(in the rows, 128 means zero)
One turn moves each row of this set onto another row. After a few examples, where does it send each row asked below?
q_102: [115 123 162 114 122 113 143 128 129  90 177 133 152  85]
q_83: [118 103 138 124 105 174 131 139 148 109 167 110 127  90]
q_958: [139 104 130 138  99 127 136 116 144 111 140 103 126 106]
q_65: [109 132 138  76 122 162 128 126 150 109 168 137 127  93]
q_673: [122 136 148  84  98 134 153  97 114 116 162  85 124 112]
q_356: [124 136 178  88 104 129 130 140 108 129 145 136 133  99]
q_458: [129 141 158  88 114 131 134 133  89 131 151 140 130 100]
q_918: [132 118 130 150 110 133 136 114 134 120 153 108 127 121]
q_981: [137 112 180 102 116 134 125 140 129 115 163 136  91 114]
q_329: [127 130 144  87 101 127 163  93 113 126 160  89 119 106]
q_798: [140 112 157  95 125 132 141 125 112 104 158 141  76  95]
q_480: [125 142 156  93 121 124 152 123  87 126 146 145 114  87]
q_337: [119 138 175  96 116 118 159 125 104 122 137 141 106  80]
q_138: [124 104 115 134 124 166 155 122 128 121 170 122 108  80]
q_781: [125 120 117  74 125 152 141 119 139 123 164 140 123  84]
q_400: [140 107 176 101 119 127 140 133 129 112 155 139  78 100]
q_353: [115 124 164 122 126 107 153 124 129  99 177 137 143  83]
q_415: [109 105 149 134 109 166 148 133 157 107 162 114 109  80]
q_732: [114 107 134 140 121 161 164 121 144 114 165 120 100  75]
q_471: [127 104 117 123 114 172 136 133 131 118 172 115 126  91]
q_811: [114 161 143 129 115 163 151 125 110 128 172 102 110  92]
q_664: [119 127 129 141 110 139 142 104 130  82 143 106 113 101]
q_475: [120 131 129 152 116 139 139 106 125 102 155 110 118 116]
q_651: [131 110 129 131 100 132 140 109 141  89 133 102 118  95]
q_428: [132 128 144  99  92 150 155 132 131 112 138  94 110  60]
q_349: [113 153 141 111 107 162 157 122 115  98 153  99 104  68]
q_559: [118 135 188  93 105 122 145 136 118 124 137 136 120  88]
q_864: [124 117 149 106 121 111 138 129 123  92 176 133 155  81]
q_319: [137 120 166  97 121 142 117 137 113 111 171 137  95 119]
q_956: [124 132 154  95 104 122 170  94 120 131 159  88 113 106]
q_123: [125 117 126  90 133 140 159 114 147 141 162 146 109  81]
q_386: [143 120 146 110  89 143 149 140 138 148 149  93 121  78]
q_80: [108 128 153 105 132 142 159 119 162 138 166 145 106  89]
q_722: [139 120 153  95 127 141 127 127 102 104 167 141  85 108]
q_546: [125 118 151 121 130 102 156 122 122 109 178 138 143  80]
q_285: [131 113 142 109 125 106 148 124 118 103 177 137 151  79]
q_235: [133 140 147 128 106 151 146 138 123 158 170 100 122  99]
q_774: [116 138 165  99  99 127 165  96 126 127 163  87 115 113]
q_795: [115 139 162  91  98 134 154  99 122 118 164  85 122 116]
q_841: [100 137 160  96 125 156 141 126 163 120 169 139 117  96]

q_956 moves to q_329
q_981 moves to q_400
And these:
q_781 moves to q_65
q_285 moves to q_864
q_732 moves to q_138
q_918 moves to q_958
q_559 moves to q_337
q_428 moves to q_349

One turn moves each row of this set onto another row. After a few examples, where does it send each row asked below?
q_962: [137 135 158 121 126 124 116  93 140 123 154 110]
q_877: [136 101 156 127 118 162 125 115 113 118 135 127]
q_501: [127 120 147 131 168 139 123 102 126 142 152 148]
q_618: [126 114 163 127 131 162 124  96 118 102 132 121]
q_878: [ 98 142 107 155 164 130 112 124 125 134 131 139]
q_661: [108 159 118 144 122 113 106 116 138 116 133 100]
q_338: [127 106 142 155 151 144 124 143 106 124 120 147]
q_145: [130 119 143 127 161 134 115 107 131 138 161 150]
q_892: [117 135 154 122  96 138 130 114 120 103 113 114]
q_900: [130 103 160 135 126 157 136 107 105 114 133 138]
q_902: [108 144 129 150 119 125 133 144 116 116  94 125]
q_120: [123 104 146 167 159 148 130 115 107 122 122 136]
q_479: [121 113 135 163 148 143 139 136 102 125 115 146]
q_748: [102 132 132 151 126 119 119 145 115 123  92 128]
q_565: [141 132 144 122 115 126 117  97 140 126 157 107]
q_937: [106 153 112 143 120 108 104 118 140 124 137 108]
q_178: [ 98 138 114 148 164 121 107 128 122 130 131 149]
q_435: [ 90 139 111 146 166 124 116 126 126 132 140 134]
q_741: [139 120 146 127 164 137 120 112 129 135 155 150]
q_976: [100 151 113 144 115 110 106 112 133 121 131 108]
q_615: [120 143 137 132  94 132 133 117 126 107 113 108]
q_309: [141 115 164 124 120 150 136 107 117 106 135 133]
q_922: [100 136 109 151 161 120 106 125 126 135 140 146]
q_229: [131 131 153 121 132 119 121 102 141 125 163 104]
q_715: [112 137 127 160 144 125 134 135 121 128  91 119]
q_302: [114 148 144 120 115 139 127 115 132 110  99 102]
q_45: [101 151 117 141 127 113 113 119 136 117 145  97]
q_316: [135 134 146 118 120 120 112  99 144 127 158 113]
q_466: [111 128 145 122  93 137 121 117 122 118 108 108]
q_474: [120 120 147 126 170 131 126 110 129 139 159 140]
q_376: [101 138 118 160 129 124 133 133 111 120  98 134]
q_291: [120 109 145 154 154 144 136 123 104 120 123 160]

q_976 moves to q_565
q_715 moves to q_302
And these:
q_878 moves to q_661
q_479 moves to q_902
q_922 moves to q_937
q_309 moves to q_291
q_229 moves to q_474
q_748 moves to q_466

